In the data rows, the value 128 means zero.
Here are some numbered points:
[101 160 106 125 121 220  93 144  12 117 178  44  18  88 146  87] 0
[153 174 118  92 170 176  86 168  70 189 181  90 123 140 133 146] 1
[127 178  96  78 146 154  99 160  76 150 162  72 110 122 187 120] 2
[147 144 126 166  72  93 152  91 184 102  81 163 143 162  68 118] 3
[116  87 149 103 156 201 124 173  69 162 141  99 150 176 110 141] 4
[185 154  99 118 126  31 109 101 204 129 110 160 137  92 173 149] 5
[162 117 122 133 116 119 121 120 145 102 101 137 136 119 126 137] 6
[105  93 155 107 102 174 150 151  77 161 126 116 137 189  80 129] 7
[178 109 146 166  87  80 149 105 210 114  72 187 193 149 110 152] 8
[127  94 120 205 118  37 146  89 194  58  99 163 113  50 115 104] 9
[ 77 186 101 112 146  88 132 112 113 125 178 106  54  94 127  92] 10
[ 79 181 138 160 147 144 132  92 168 144 157 131 135 160 125 133] 11
[173 112 129  33 108 217 129 166  87 147  83 115 170 197 155 148] 12
[179 216  87 110 181  94  67 149 115 169 158 104 130 103 157 151] 13
[ 73 213  86 140 131 160 122  96  84  99 176  66  17  89 129  80] 14
[ 97 106 165 222 106  59 191 101 196  77  99 183 137 107  51  87] 15
[188 181 123 168 121 111 119 118 206 164  96 170 210 194  82 165] 16
[ 28 133 121 134 110  44 179  89 114  73 167 131   0  67 105  46] 17
[145 128 114 107 136 176 100 140 100 144 118  92 148 144 163 149] 18
[153 107 139 137 158 134 131 136 132 103 107 157 149 117 117 119] 19
[149 119 118  41 150 182 111 162  57 124 131  97  93 127 176 111] 20
[204 155  98 114  53  93 120  87 217 103  69 157 175 173 165 156] 21
[122 105 141 156 194 112 124 158 113 120 152 155 107  84  72 113] 22
[ 90 151 126 149 134 177 127 135  70 122 149  90  81 140  71  94] 23
[167 121 117  75 141  80 128 123 163 130 108 161 157 123 170 144] 24
[174  95 145 213  31 167 145 109 138  62  49 134 133 143  49 102] 25
[121  97 140  61 135 121 128 153  96 169 141 119 139 139 162 156] 26
[147  91 120 101  80  55 161  93 238  78  67 194 196 135 191 136] 27
[ 99 174 130 144 107  97 139  89 171 123 145 140 114 120 154 119] 28
[182 129 121  84  83 110 123 128 153 155  95 136 169 159 159 162] 29
[121 120 122  86 153 183  98 152  84 161 146  84 141 154 158 148] 30
[126  96 113 130 165 124 120 116 180 110 105 131 187 133 169 156] 31
[ 60 131 155 139 198 169 116 141  92 175 198 107 134 177  90 132] 32
[173 144 108  63 131  98 101 155  95 154 157 133 104 120 159 121] 33
[ 70 146 160 124 133 181 146 104 149 168 159 116 151 188 142 157] 34
[ 56 190 122 175 169 171 138 114 110 123 187  92  75 109 116  89] 35
[ 99 105 167 247  98  29 184  53 255  61 103 218 154 100  87 107] 36
[ 91 182 115  83 137 120 124 118 125 164 185 109  95 150 161 129] 37
[172 142  99 140  51  91 129 103 149  78  72 123 111  78 167 120] 38
[140  87 158 119  96 102 159 130 150 120 100 170 162 155 116 131] 39
[ 88 148 108 129 148 241  92 157   0 125 189  38  27  81 138  94] 40
[ 80 173 137 131 173 185 110 135 117 185 197  96 147 175 150 157] 41
[117  78 167 209  96  94 172 100 177  85  92 180 142 134  63 106] 42
[150 135  96  94 104  69 110 121 144 133 135 122  99  85 193 133] 43
[177 143 128 103 138  86 118 124 157 148 127 157 139 129 150 152] 44
[143  74 161 122  76 138 164 130 143 136  67 148 192 191  98 151] 45
[199 161  90 102  89 153  95 134 118 152  95 108 152 147 143 170] 46
[128 123 145 136 169  51 128 132 176 159 167 174 138 125  99 137] 47
[162 125 114  72 130 163 114 152  85 114  98 119 131 126 149 116] 48
[140 112 131 179  81 147 152 111 140  89  69 127 134  96 101 122] 49
[124  99 133  67 134 138 129 150  97 170 139 120 147 153 155 160] 50
[132  95 126 140 105 195 127 137 109 123  87  95 163 155 123 136] 51
[183 156  81 137 147 101  74 123 142 130 122 115 136  77 149 163] 52
[104  64 145 154 122 183 133 157  43 112 122 101  98 107  77 104] 53
[195 158 121 167 130 131 101 136 122 106 101 143 128 110  89 121] 54
[ 97  95 155 167 159 171 121 151  77 138 153 111 119 138  57 116] 55
[ 63 120 160 110 167 101 145 133 136 181 177 144 158 158 123 145] 56
[117 128 124 130 134  99 119 143 113 146 147 120 112  90 145 127] 57
[134  86 140 160 120 171 126 144 108 123 109 128 159 149 102 147] 58
[129 106 143 118 143 158 126 160  83 151 143 121 131 137 108 126] 59
[152 161  98 145 129 140  99 115 131 120 137 116 101  90 143 132] 60
[ 68 156 132  46 178 188 115 136  90 194 215  69  99 146 215 148] 61
[104 142 151 186 131  58 159  96 219 122 119 179 170 154  87 131] 62
[ 83  59 185 255 105  45 192  72 248  47  78 207 167  79  75  99] 63
[146 121 123 150 132  80 121 103 195  64 109 165 144 112 144 103] 64
[209 170 101 133 170 129  87 152 120 104 111 133 121  89 134 115] 65
[103 173 132 130 174 121 110 112 166 159 185 131 143 133 166 142] 66
[169 119 149 117  94 104 142 136 176 135  93 168 196 183 117 142] 67
[174 146  70 101 156 171  77 145  45 102 129  80  65  48 167 127] 68
[112  97 136  95 172 199 106 174  73 169 153  90 169 183 114 145] 69
[174 192  68  79 147 121  72 141  99 157 162  67  78  71 196 136] 70
[151 192 102  99 154  92 133 133 164 176 140 153 143 157  89 143] 71
[111 118 131 117 144 129 116 138 104 152 160 115 112 103 142 131] 72
[ 46  65 208 137 195 160 165 175 115 215 174 156 205 236  41 151] 73
[200 149 108  86 116 106 113 115 190 100  86 177 174 160 164 135] 74
[105 105 141 122 151 131 130 158  96 149 158 119 124 116 134 123] 75
[135 136 137 224 104  94 143  81 196  91  91 165 155 127  73 127] 76
[143 162 105 154 108 252  98 141  54 119 114  47 105 117 148 132] 77
[107  99 158 205  80  95 173  89 191  88  86 166 156 126  87 123] 78
[196 154 101  41 146 191  83 164  82 146 117  95 142 154 180 145] 79
[ 91  35 190  70 111 188 181 156 112 154  97 153 189 231 105 140] 80
[158 193  98 116  78 137 131 116 120 129 112 107  97 151 104 115] 81
[ 89  96 111 180 132 127 139 130  64  57 133 104  18  29  74  60] 82
[136 128 119  93  99 159 124 150  90 156 118  98 138 163 129 137] 83
[161 134 117  34 116  94 116 148 135 195 133 123 149 174 193 172] 84
[130 151 116  65 210 161  75 167  74 187 200  85 117 136 175 154] 85
[ 88 123 137 120 177  58 120 144 137 156 204 144  95 100 153 116] 86
New points follow, each followed by the numbers of its three nearest points above, nearest first.
[ 71 183 125 190 162 167 124  98 117 116 160  93  92 134 103 104] 35 23 11
[ 67 194  97 167 136 178 126  92  78  90 171  73  24 100 107  83] 14 35 23
[140  94 130 120 104  63 155  91 229  79  69 188 184 112 181 134] 27 64 8
[159 167  87  98 126  91  98 118 140 128 143 115 104  91 197 139] 43 52 60
[145 107 132 166 112 158 120 148 104 127 118 128 142 121  97 134] 58 59 19
[120 154 114  62 227 178  67 177  65 199 218  72 118 156 182 156] 85 1 61
[ 71 143 145  55 147 181 125 150  93 202 199  96 115 183 174 149] 61 41 30
[ 12 115 171 108 195 144 164 166  49 175 222 114  63 150  59  87] 32 55 23
[212 194  89 152  85  64 110  94 208 104  97 154 123  89 159 135] 5 38 21
[ 55 212 120 168 188 151 130  97 138 141 199 110  91 124 106 112] 35 11 10
[183 138  67  91 167 161  70 135  51  97 123  89  62  31 168 143] 68 70 65
[ 76 154 150 133 140 159 136  90 176 163 157 122 168 193 146 165] 34 11 66
[ 98 139 124 124  82 121 145 108 154 110 126 132 124 143 160 112] 28 6 57
[183 117 123  36  95 213 127 151 113 144  66 134 197 213 146 163] 12 83 29
[176 141  92 127  39  80 122  94 143  69  77 128  99  64 178 111] 38 43 6
[164 124  98 192  78 147 118 107 137  80  74 138 134  92 127 134] 49 6 38
[135 201  91 164 152 113  78 122 131 118 171  98  96  80 185 118] 60 52 13
[ 68 150 159 135 145 181 142 101 137 158 155 114 139 171 136 150] 34 11 41
[ 81 172 120  86 153 137 121 129 101 171 200 107  83 154 133 116] 37 72 10
[ 72 178 121 179 142 116 132  78 155  93 157 114  90  98 156 105] 28 35 11
[192 160  50  73 159 168  60 154  27 106 124  65  50  47 183 125] 68 70 20
[ 95 128 157 157 217 197  98 159  87 186 192 106 139 167  86 147] 32 41 69
[124  65 139 161 104 188 141 135  67  61  78 111 107  85  99  95] 53 49 58
[132  97 118  41 150 176 114 164  61 125 126 105  97 126 160 120] 20 48 30
[ 86 134 157 181 160 118 134 102 171 137 159 151 148 141  97 141] 11 47 62
[178 126 106  62  71 127 127 122 151 151  90 127 158 157 181 167] 29 46 84
[127  89 126  43 135 200 112 178  20 138 134  83  85 138 147 119] 20 30 48
[170 132 108 150 148 187  91 147  80 122 120  85 128 112 118 141] 18 59 60
[107 165 125 151 106  86 144  79 193 121 133 146 128 126 150 137] 28 11 64
[ 95  35 173  73 121 206 165 159 104 153 103 138 194 228 103 150] 80 7 4
[160 144  72  84 105  75  99 106 122 103 114 111  71  56 188 122] 43 38 60
[103 170 129 100 177 175 105 145 112 204 184 102 144 169 131 167] 41 1 30
[176 108 127 221  22 162 149  94 141  49  40 122 116 126  72  94] 25 49 3
[173 129 112  93 139 167 108 151  91 122 105 117 124 119 148 134] 48 18 83
[165 157 121  47 142 122 100 163  86 185 165 132 118 171 158 133] 33 50 84
[ 74 105 165 131 162 117 147 136 142 168 160 146 162 176 100 145] 56 34 32
[146 155  97 151  71 180 125 114  94  99  90  91  99 136  98 111] 81 49 51
[ 84 246  87 174 194 143 101  88 139 150 205  89  62 126 112 127] 35 10 14
[197 159 119 153 144 136  99 144 123 127 119 128 131 121 105 126] 54 65 60
[157 109 151 165 137 153 125 139 128 133 106 154 180 171  66 138] 58 19 45
[115  76 164 130 113  96 164 127 162 154 108 167 190 165 115 155] 39 67 45
[151 107 130  79 151 103 133 128 150 129 110 141 144 112 162 142] 24 44 6
[ 81 104 158 208 164 177 123 158  72 131 162 101 117 103  91 109] 55 53 23
[ 74 145 108 143  87  15 174  91 147  57 142 143  10  27 118  41] 17 9 10
[ 70 101 154 137 154  99 145 127 142 152 164 142 145 152 117 130] 56 75 47
[157 109 144 177 100 147 133 123 147 121  89 137 170 157  83 138] 58 49 6
[160 134 117 128 130 124 108 124 153 122 118 132 141 127 137 134] 6 44 19
[ 88 160 138 127 175 119 119 116 158 161 199 123 121 126 162 137] 66 37 11
[151 188 111 191 136 128 102 106 165 118 125 121 133 101 145 142] 60 52 28
[ 76 167 130 172 155  85 143 102 171 118 176 142 105  83 152 118] 28 66 86
[178 147 102  68 133  96 101 151 110 141 143 131 107 115 155 133] 33 44 43
[181 123 144  89 144  74 133 133 166 125  98 170 175 105 183 148] 24 44 74
[160 195  96  82 152  83 120 141 170 164 143 155 134 151  99 143] 71 44 47
[ 89 122 130 127 199  73 107 132 153 147 198 143 109  76 143 130] 86 57 47
[138 180  96  74 127 133 103 153 102 151 153  90 124 136 194 118] 2 33 37
[ 66 159 153 110 139 198 145 124 134 187 169 106 157 213 141 150] 34 41 32
[153 111 104 114 111  49 147  85 241  80  69 190 180 107 187 144] 27 64 5
[124  89 159 101  98 105 152 139 141 155 110 155 166 166 129 150] 39 67 45
[ 91 163 139 168  95  75 159  85 196 114 131 148 139 118 131 122] 28 62 78
[131  80 163 102  96  70 183 126 164  89  86 196 126 129 111  93] 39 42 64
[140 166 121  93 178 171  92 176  84 206 181  95 142 166 116 152] 1 85 30
[ 95  90 160 108  97 191 160 147  78 155 116 124 144 196  63 132] 7 4 59
[123  89 147  98  73 137 142 134 100 137 114 114 129 141 147 128] 83 50 26
[101 152 134 180 167 123 118 107 142 127 156 128 112 126 121 122] 11 66 28
[223 175  90  69 116 127 107 119 155 108  73 143 160 122 192 144] 74 29 46
[118  73 158 155 143 170 131 145 101 142 124 124 154 146  96 147] 58 59 55
[ 70  72 174 100 122 141 160 161  86 161 155 140 136 178  83 124] 7 59 4
[139 141 109  40 208 148  81 185  48 179 198  89  84 103 175 134] 85 1 2
[195 161  87 113 124  35  98 101 200 131 117 157 127  97 175 151] 5 44 43
[ 96 184  92  68 242 143  63 178  35 192 252  67  48  77 175 131] 85 61 2
[103 166 132 109 109  65 163 100 183 146 140 152 122 141 137 121] 28 44 47
[140 171 123  96 183 189  93 170  75 216 171  99 149 171 116 160] 1 69 30
[124  92 150 126 121  56 158 121 170 112 109 173 150 121 117 117] 39 64 47
[108  84 164 165 180  70 138 132 176 157 154 180 174 130  97 147] 47 56 62
[166 120 120  62 123 144 125 159  78 114 105 121  98 107 149 109] 48 20 33
[ 73  62 180 100 114 132 166 147 106 168 149 150 142 188  82 136] 7 80 56
[153 103 164 181 154 163 135 137 133 133 101 155 178 172  58 143] 58 19 45
[182 128  72 139 130 142  91 127  89  23  81 100  50  13 168  77] 68 65 38
[166  91 146 215  27 162 146 104 130  53  43 129 132 127  49 102] 25 49 42
[ 99 149 121 157 105 149 125 101 103  95 145 104  61 106 108  93] 23 60 35
[147 145 115  52 154 120 100 161  92 170 162 123 108 135 157 131] 33 26 50
[193 149 130  80 157 160 106 158 102 132 109 134 151 151 123 132] 48 18 79
[135 179 118 104 161  99 121 130 138 180 167 132 101 162  64 139] 71 37 47
[143 189 121  84 157 104 112 148 128 197 180 135 110 179  82 135] 71 37 1
[131  96 142 153 141 176 123 148 104 140 115 117 159 140 109 140] 58 59 51
[120 164 123 118  98  68 159  98 179 130 126 154 115 138 133 117] 28 44 6
[167 133 116  34 116 102 117 140 140 192 126 135 165 166 188 181] 84 29 50
[ 75  86 152 129 162 120 134 154 100 147 161 120 121 112 118 120] 75 72 59
[105 151 144 179 212 108 140 161 149 145 178 165 122 118  23 110] 22 47 55
[191 131  98 133  78 148 116 117 117  42  44 120 106  75 159  96] 38 49 6
[141  98 141 143 160 120 129 138 153 117 112 151 156 133 122 131] 19 6 31
[ 44 146 147 160 152  83 158  77 203 111 176 148 102  92 165 119] 28 11 66
[ 62 147 128 173 144 153 144 127  61  97 164  93  34 111  45  61] 23 35 82
[133 140 119  41 115  85 126 146 107 179 165 134  83 149 138 130] 33 37 26
[ 93 134 121 108  72  54 151  71 175 122 133 140 112 130 171 127] 28 43 64
[153  91 161 155 103 155 145 132 155 144  83 152 209 189  89 160] 45 67 58
